Where one turn sends some rows of the set: a few examples, then the rows asked
dopi: [-1.18 0.93 -1.66 1.81 -0.09 1.59 -0.14 -0.56 0.57 1.82 -2.46 -2.29 2.20 2.09 0.07 0.35 -1.32 0.38]
pamu: [-1.44 -0.53 -1.63 1.17 0.13 0.58 -1.43 -1.33 -0.11 3.45 -0.80 -0.74 2.42 2.16 -1.18 0.96 -2.31 3.06]
vedaz: [-1.09 0.03 -0.41 2.35 -2.06 2.13 -1.69 -0.34 1.74 2.16 -0.97 -2.00 2.50 -1.02 -0.04 -0.59 -1.93 -0.59]
Kur: [-2.03 -0.09 -0.42 2.78 -0.96 1.43 -1.43 -0.41 0.52 1.03 0.66 -2.18 3.83 0.54 -1.58 -0.23 -1.72 0.50]
Rad: [-1.03 0.26 -0.14 2.46 -2.60 0.84 -1.28 -0.49 0.17 0.92 -0.76 -0.02 -2.79 0.45 0.26 0.20 -1.93 1.14]
Dunu: [-1.62 0.31 -0.22 1.53 -2.56 0.18 -1.62 -0.47 -0.49 0.33 0.36 -0.58 -2.39 0.99 0.71 0.93 -1.93 1.58]
Debe: [-1.11 -0.57 -1.90 2.45 0.19 0.04 -1.59 -1.23 0.85 2.64 0.75 -0.07 2.39 2.14 -0.75 1.88 -2.51 1.67]
topo: [-2.49 0.74 -1.31 3.86 1.69 1.25 -1.14 -0.26 0.55 1.08 -0.74 0.91 1.42 1.00 0.71 0.40 -1.83 0.83]
doki: [-3.12 0.56 -1.10 1.14 1.82 1.04 -0.95 0.09 -0.32 1.19 -2.04 -0.26 1.86 1.00 1.09 0.46 -2.05 1.26]
gesik: [-2.07 0.26 0.11 -0.30 -2.76 1.17 -1.34 -1.61 1.81 1.58 0.30 0.25 2.49 0.62 1.45 -0.41 -0.97 2.14]
simul: [-2.10 -0.14 -0.69 0.22 -2.34 0.18 -0.77 -0.56 -0.23 1.83 -0.71 -0.66 -2.44 -0.19 0.52 0.55 -2.44 0.91]
lor: [-1.54 0.61 -0.69 1.84 -0.14 0.45 -1.39 -0.50 0.19 1.28 0.14 -0.36 -3.26 0.13 0.07 0.40 -1.72 1.32]
dofe: [-3.20 -0.09 -1.69 2.82 -0.88 0.40 0.26 -1.05 0.66 2.36 0.09 -1.08 -1.50 -0.94 -0.92 -0.70 -2.55 2.37]
sib: [-2.23 -0.14 -0.45 1.89 -0.86 1.80 -1.62 -0.92 1.42 2.27 0.15 -0.95 3.59 0.01 -2.57 -0.71 -1.71 0.73]
velo: [-3.51 0.81 -0.69 0.77 -1.05 0.50 -1.85 -1.35 1.17 1.03 0.88 0.07 -1.18 0.80 -1.45 -0.02 -1.66 3.88]
tutuk: [-2.16 0.58 -0.47 0.61 -2.14 2.60 -2.10 -1.16 1.23 3.14 -0.85 -1.86 2.56 -0.69 -0.93 -1.23 -1.31 1.18]
nolo: [-1.39 -0.27 -0.39 2.44 -2.80 1.55 -0.48 -1.87 2.08 2.78 0.24 0.77 1.93 -0.36 0.98 -1.18 -1.31 1.74]
daz: [-1.62 -0.57 0.40 1.21 -0.86 1.48 -2.13 -0.14 0.84 1.03 -0.74 -1.53 3.91 0.67 -1.98 -0.17 -2.00 1.13]
Fel: [-2.36 -0.27 -0.57 0.49 -2.05 1.27 -2.42 -0.85 -0.16 2.54 0.61 -2.75 3.14 -0.23 -0.14 -0.08 -2.02 1.96]
nit: [-2.86 1.42 -0.83 1.86 1.64 1.96 -1.59 -0.41 0.89 1.17 -2.00 1.19 1.44 1.34 0.20 -0.13 -1.23 1.40]
nuzog: [-2.98 0.29 -1.09 1.88 1.86 0.44 -1.83 -0.15 -0.16 0.86 -0.19 0.66 1.95 1.48 0.91 1.26 -2.19 1.77]
Mip: [-1.49 -0.47 -0.64 3.40 -2.16 1.38 -2.59 -1.02 0.21 2.42 1.61 -1.91 2.76 -0.16 -0.41 -0.11 -2.04 1.92]
lupo: [-1.67 0.30 -0.56 1.01 -0.09 0.10 -1.61 -0.33 -0.22 1.24 0.16 -0.57 -3.03 0.28 0.21 0.74 -1.94 1.71]
vamir: [-2.38 0.39 -1.20 1.53 -2.46 0.54 -0.68 -1.16 -0.30 2.30 0.35 -0.39 -2.70 -0.11 0.07 0.02 -1.95 1.39]
nenez: [-1.48 0.30 -0.02 0.46 -2.48 0.90 -1.47 -0.57 0.44 1.42 -1.47 0.27 -2.69 0.27 -0.08 0.15 -1.94 1.33]
tal: [-1.62 -0.40 -0.37 1.81 -2.76 0.62 -0.18 -1.03 0.75 1.10 0.58 -1.28 2.55 0.22 2.59 -0.16 -1.51 1.23]
vidig: [-1.74 0.59 -0.49 0.94 -0.16 0.57 -1.64 -0.60 -0.13 1.64 -0.28 -0.35 -3.16 0.29 -0.24 0.19 -1.62 2.17]
guzo: [-1.04 -1.43 -0.09 1.70 -2.58 0.29 -0.36 -0.84 0.90 1.75 -0.02 -0.59 2.51 -0.24 2.29 -0.01 -2.29 1.49]
taki: [-2.51 0.00 -0.37 1.72 -0.94 -0.64 -1.54 0.00 0.74 -1.07 1.01 -1.21 -0.74 1.00 0.39 1.38 -2.49 2.13]
nagon: [-2.55 0.06 -0.30 0.87 -0.87 1.36 -1.94 -0.65 0.91 1.28 0.63 -1.67 3.97 0.63 -1.93 -0.06 -1.65 0.82]
zut: [-1.00 0.86 -1.73 2.78 0.00 1.03 -1.63 -1.30 2.25 1.79 0.31 0.43 2.00 2.45 -0.84 1.42 -1.42 0.40]
rorok: [-0.93 0.18 0.35 2.41 -2.25 2.03 -3.84 -0.92 1.70 1.56 0.78 -0.40 2.63 0.52 -1.02 -0.05 -1.47 1.83]
rodef: [-0.76 -0.22 0.46 1.23 -2.02 1.46 -3.22 -0.02 1.81 0.74 -0.30 -1.41 2.95 0.14 0.15 0.63 -2.08 0.10]
Kib: [-1.66 -0.95 -0.29 2.30 -0.77 1.20 -1.29 -0.24 0.87 1.79 -0.27 -1.69 3.77 -0.17 -1.82 -0.21 -2.41 0.28]
mova: [-1.70 0.67 -0.51 0.90 -0.13 0.40 -1.33 -0.21 -0.21 1.01 -0.46 -0.98 -3.07 0.30 0.40 0.44 -1.70 1.42]
zuz: [-1.36 0.27 -1.76 1.96 -0.07 1.63 -0.35 -1.18 -0.13 3.45 -2.34 -1.66 2.08 1.89 -0.97 -0.19 -1.64 2.27]
gotos: [-1.63 0.53 -0.70 1.67 -0.17 0.58 -1.11 -0.47 -0.27 1.62 -0.43 -0.82 -3.27 0.04 0.08 0.06 -1.69 1.65]
gopaz: [-2.26 0.88 0.27 0.43 -1.01 1.37 -1.37 -0.31 2.18 0.29 -2.48 -0.07 -1.43 0.34 -1.07 -0.55 -1.70 2.18]
Lusiv: [-2.88 -0.56 -0.75 0.00 -0.68 -0.29 -0.11 0.17 0.53 0.79 -1.62 -2.01 -0.85 -0.55 0.24 0.40 -3.08 1.56]
Molu: [-1.33 -0.37 0.72 0.09 -2.80 1.27 -1.53 -1.26 1.22 1.46 -0.78 0.13 2.47 0.78 1.38 -0.59 -1.24 3.01]
lekab: [-2.36 0.84 -0.58 0.86 -2.61 0.66 -1.70 -1.19 -0.27 1.37 0.63 -0.06 -2.53 0.88 -0.07 0.34 -1.46 2.24]
Mek: [-1.67 0.15 0.11 2.72 -1.06 2.15 -1.95 -0.61 0.97 1.24 -0.26 -1.38 3.56 0.78 -2.34 -0.86 -1.35 1.25]
neket: [-1.68 0.97 -0.44 1.03 -0.21 0.73 -1.66 -0.48 0.32 1.13 -0.31 -0.31 -3.24 0.40 -0.05 0.25 -1.38 1.52]
sotob: [-3.08 0.32 -1.73 3.13 1.75 1.29 -0.45 -0.49 -0.51 2.43 -1.32 0.08 1.48 0.46 0.50 -0.20 -2.09 1.73]
rega: [-1.20 0.17 -0.08 2.98 -3.00 1.97 -0.50 -1.68 1.36 2.06 -0.25 -0.03 1.92 0.25 1.22 -1.55 -0.78 2.37]
Lilug: [-1.55 0.46 -0.42 4.25 -1.13 0.87 -0.67 -0.17 1.85 -0.20 -0.69 -0.44 -1.63 0.19 -0.39 -0.23 -2.01 1.27]
teno: [-3.30 0.77 -1.20 1.90 1.70 1.40 -1.80 -0.89 -0.03 2.20 -0.77 1.30 1.57 1.23 -0.25 0.04 -1.62 2.89]
tofe: [-1.21 1.57 -1.38 1.32 -0.11 1.53 -1.24 -0.78 1.97 0.96 -1.35 -0.81 2.20 2.70 -0.24 1.07 -0.91 -0.09]

lupo goes to vidig
gesik goes to nolo
Where do these go?
tofe goes to zut
Mip goes to Fel
taki goes to velo
Dunu goes to lekab
teno goes to sotob
Kur goes to nagon

Where one turn sends some rows of the set: a few examples, then the rows asked
F: [0.60 0.53 -0.06 -0.86 0.72 0.26 0.05 2.52 -0.25 -0.08 0.35 -1.21 2.16 -1.25 0.39 0.13]
N: [-0.12 0.66 1.40 -0.76 -0.94 -0.47 0.06 -0.16 1.33 2.32 0.98 0.20 0.07 0.22 -0.11 -1.95]
B: [0.97 1.97 -1.70 -0.51 0.41 0.29 -0.22 -0.13 0.01 -0.59 0.29 -0.25 -1.06 -0.66 -2.31 0.66]
T: [-2.08 -0.66 1.18 -0.13 0.78 0.25 0.25 1.48 -0.46 -1.13 0.12 -1.57 -0.65 -0.26 1.74 0.36]
E: [0.29 -0.95 0.10 -1.49 0.45 -1.28 1.30 -1.51 1.25 0.29 0.68 0.69 -0.22 -1.64 0.16 -2.07]
H: [0.41 0.82 0.22 -0.15 1.80 1.66 -0.06 -0.74 -1.19 -0.67 -0.01 1.48 -0.65 1.60 1.14 1.04]
J: [0.38 1.20 -1.08 -1.01 3.06 -0.26 -1.40 0.33 0.38 0.19 0.89 1.44 -0.87 -0.02 -0.85 -0.70]
L: [-1.08 0.75 2.10 0.90 0.21 -0.94 -1.10 -0.98 -2.00 -0.69 0.47 -1.13 0.59 0.25 0.85 -0.78]
M: [-1.49 -0.08 1.62 -0.66 -1.50 1.41 -1.50 -1.15 -0.02 -0.66 1.04 1.40 -0.31 -0.64 0.34 -0.86]
Q: [0.31 -1.48 0.20 -0.43 0.29 0.50 -0.20 -0.72 -0.34 0.20 0.57 2.11 -1.86 -1.71 1.80 0.03]
S: [2.28 0.70 0.31 0.38 0.37 -1.77 0.30 -0.47 -0.52 -0.40 -0.70 -1.14 -1.08 -0.02 1.13 -0.46]
G: [-1.00 0.08 -1.08 -0.20 0.34 2.27 0.96 0.10 0.20 -1.69 1.11 -0.60 -0.19 1.18 -0.77 0.90]
W: [-1.10 0.07 -0.43 1.11 0.58 0.49 0.73 0.46 0.74 0.48 2.29 0.02 -1.59 -2.83 -0.42 -0.28]
D: [-0.55 0.04 -1.01 -0.32 0.49 0.07 0.08 -2.02 -0.21 -0.58 0.63 0.55 2.74 0.02 -1.44 -0.09]
X: [0.42 0.57 1.06 2.12 1.45 -0.89 0.15 0.25 -0.05 0.83 1.15 -1.23 1.94 -1.16 0.06 0.48]

D goes to W
Q goes to L
Where do these go?
T goes to H
J goes to N
X goes to B

